In the data rows, zero lies at 4.5, halfway between 4 and 5.
Here are some points:
c(4, 6, 5, 3, 5, 6, 4, 3, 3, 3, 5, 6, 6, 5, 4, 3, 4, 4, 7, 6, 3, 4, 5, 6, 4, 5, 9)
c(5, 2, 4, 5, 3, 4, 3, 5, 4, 4, 3, 6, 5, 7, 4, 6, 6, 5, 1, 5, 9, 4, 4, 2, 4, 5, 3)
c(6, 8, 3, 7, 7, 2, 7, 3, 3, 4, 5, 5, 3, 7, 3, 6, 6, 6, 5, 4, 4, 3, 4, 5, 3, 5, 3)
c(3, 4, 6, 3, 4, 6, 3, 3, 5, 4, 6, 5, 5, 4, 5, 4, 4, 3, 5, 5, 6, 6, 5, 3, 3, 4, 3)
c(5, 0, 5, 3, 0, 4, 0, 4, 3, 3, 5, 6, 3, 5, 5, 4, 7, 6, 3, 6, 4, 3, 5, 0, 3, 6, 5)
c(5, 6, 9, 9, 6, 0, 4, 6, 4, 4, 0, 4, 5, 3, 9, 4, 4, 6, 5, 5, 3, 4, 6, 5, 4, 5, 8)
c(0, 4, 4, 3, 1, 6, 5, 3, 9, 4, 0, 2, 7, 3, 6, 4, 0, 0, 4, 5, 3, 9, 1, 5, 8, 1, 3)
c(5, 4, 5, 3, 4, 5, 5, 5, 4, 4, 4, 5, 5, 7, 5, 4, 5, 5, 5, 5, 3, 4, 6, 3, 3, 5, 9)
c(1, 1, 5, 3, 0, 7, 0, 3, 7, 4, 3, 3, 4, 3, 5, 4, 1, 0, 3, 4, 5, 8, 4, 3, 6, 3, 4)
c(6, 6, 3, 6, 6, 5, 6, 3, 4, 4, 4, 5, 0, 6, 4, 5, 6, 6, 3, 4, 3, 3, 5, 3, 3, 5, 4)
c(5, 5, 5, 3, 4, 6, 5, 8, 3, 4, 6, 5, 5, 3, 5, 3, 5, 5, 6, 6, 3, 4, 6, 4, 6, 5, 4)
Then 10 other points, each followed by its number:
c(5, 5, 5, 4, 3, 4, 3, 5, 4, 4, 5, 5, 4, 5, 5, 4, 5, 6, 5, 5, 4, 5, 6, 3, 4, 6, 4) 0
c(5, 4, 4, 6, 6, 5, 5, 4, 5, 5, 3, 6, 5, 4, 5, 3, 5, 5, 6, 5, 3, 4, 5, 6, 4, 5, 5) 1
c(6, 2, 4, 4, 6, 4, 3, 3, 3, 3, 5, 6, 3, 3, 3, 4, 7, 6, 3, 5, 4, 3, 6, 3, 3, 6, 3) 2
c(6, 6, 6, 2, 4, 5, 4, 4, 4, 4, 4, 6, 6, 5, 5, 3, 5, 6, 5, 6, 5, 5, 6, 6, 5, 6, 5) 3
c(6, 5, 4, 3, 5, 6, 4, 3, 4, 3, 4, 6, 6, 3, 5, 5, 6, 5, 7, 5, 3, 4, 6, 6, 3, 6, 3) 4
c(4, 4, 5, 4, 4, 4, 6, 4, 5, 4, 5, 5, 5, 9, 4, 7, 4, 5, 5, 5, 3, 5, 4, 5, 3, 4, 3) 5
c(6, 5, 3, 6, 7, 3, 5, 7, 3, 4, 4, 6, 3, 3, 4, 4, 6, 6, 1, 4, 3, 3, 6, 5, 3, 5, 3) 6
c(6, 1, 5, 4, 2, 4, 3, 3, 3, 5, 5, 6, 3, 5, 6, 5, 4, 6, 4, 6, 3, 3, 6, 1, 4, 6, 3) 7
c(7, 6, 3, 6, 7, 5, 6, 9, 3, 4, 7, 5, 5, 4, 2, 4, 7, 6, 4, 5, 4, 3, 6, 6, 6, 5, 4) 8
c(3, 3, 4, 3, 4, 6, 3, 5, 4, 4, 4, 5, 4, 3, 4, 3, 4, 4, 4, 4, 4, 5, 4, 4, 4, 4, 6) 9
Which two of these numbered points are nearest to each point below by angle, seen from the average point of the first points? Their numbers follow each, nearest first.
c(6, 6, 2, 6, 7, 5, 7, 5, 5, 5, 6, 4, 4, 7, 2, 3, 4, 6, 5, 3, 6, 3, 4, 7, 3, 5, 5) > 8 1
c(4, 5, 3, 3, 5, 6, 2, 4, 4, 3, 4, 6, 7, 3, 4, 3, 5, 2, 6, 6, 3, 6, 5, 6, 4, 5, 3) > 4 1
c(5, 4, 3, 6, 6, 3, 5, 4, 4, 7, 6, 4, 2, 7, 2, 6, 5, 5, 5, 3, 3, 3, 5, 4, 8, 3, 4) > 8 5
c(5, 5, 3, 5, 6, 5, 6, 5, 4, 5, 5, 3, 4, 6, 3, 5, 5, 5, 3, 4, 4, 3, 6, 4, 4, 4, 4) > 8 6
c(0, 5, 5, 3, 4, 5, 6, 8, 6, 7, 6, 3, 5, 4, 4, 4, 2, 2, 6, 3, 3, 7, 4, 4, 3, 2, 5) > 9 5
c(6, 6, 4, 8, 6, 1, 5, 3, 3, 5, 5, 6, 3, 5, 4, 6, 6, 6, 4, 4, 3, 3, 5, 5, 4, 5, 5) > 6 8
c(5, 5, 9, 9, 5, 0, 4, 4, 4, 5, 0, 5, 4, 3, 9, 9, 3, 5, 6, 5, 8, 4, 5, 4, 4, 5, 4) > 1 6
c(5, 6, 3, 3, 4, 7, 3, 3, 4, 3, 2, 6, 7, 3, 4, 9, 7, 4, 6, 6, 4, 4, 5, 7, 4, 6, 6) > 4 3
c(5, 7, 2, 6, 7, 4, 6, 3, 6, 6, 5, 1, 4, 3, 3, 5, 4, 5, 5, 0, 3, 4, 2, 6, 4, 3, 4) > 1 8
c(6, 5, 7, 5, 4, 4, 5, 5, 4, 4, 5, 5, 5, 7, 5, 3, 6, 6, 5, 5, 3, 4, 6, 3, 3, 5, 7) > 0 3
c(4, 3, 8, 5, 4, 0, 4, 7, 4, 4, 1, 6, 5, 5, 6, 5, 4, 4, 5, 6, 4, 4, 5, 4, 4, 5, 8) > 1 6
c(5, 3, 5, 3, 3, 5, 4, 5, 4, 3, 5, 5, 5, 4, 6, 4, 5, 6, 4, 6, 4, 4, 6, 1, 3, 6, 3) > 7 0
c(5, 6, 6, 3, 4, 4, 3, 6, 4, 3, 3, 5, 6, 5, 6, 3, 5, 5, 7, 5, 6, 5, 6, 5, 9, 5, 4) > 3 0
c(5, 5, 5, 3, 4, 4, 1, 3, 3, 3, 2, 5, 6, 5, 6, 5, 5, 5, 6, 6, 8, 5, 6, 6, 4, 6, 5) > 3 4
c(6, 0, 3, 6, 4, 4, 0, 7, 3, 4, 6, 6, 0, 3, 3, 3, 6, 6, 0, 5, 9, 3, 5, 0, 5, 6, 6) > 2 7
c(6, 2, 4, 5, 4, 4, 4, 3, 3, 3, 4, 6, 3, 6, 4, 3, 5, 6, 3, 5, 4, 3, 6, 1, 9, 6, 4) > 7 2
c(4, 6, 3, 3, 5, 5, 5, 4, 4, 3, 4, 5, 6, 3, 4, 5, 5, 4, 6, 5, 6, 5, 5, 6, 3, 5, 5) > 4 3
c(3, 6, 5, 3, 5, 5, 5, 4, 4, 4, 5, 5, 6, 5, 4, 8, 3, 4, 6, 5, 3, 6, 5, 5, 4, 4, 3) > 5 4
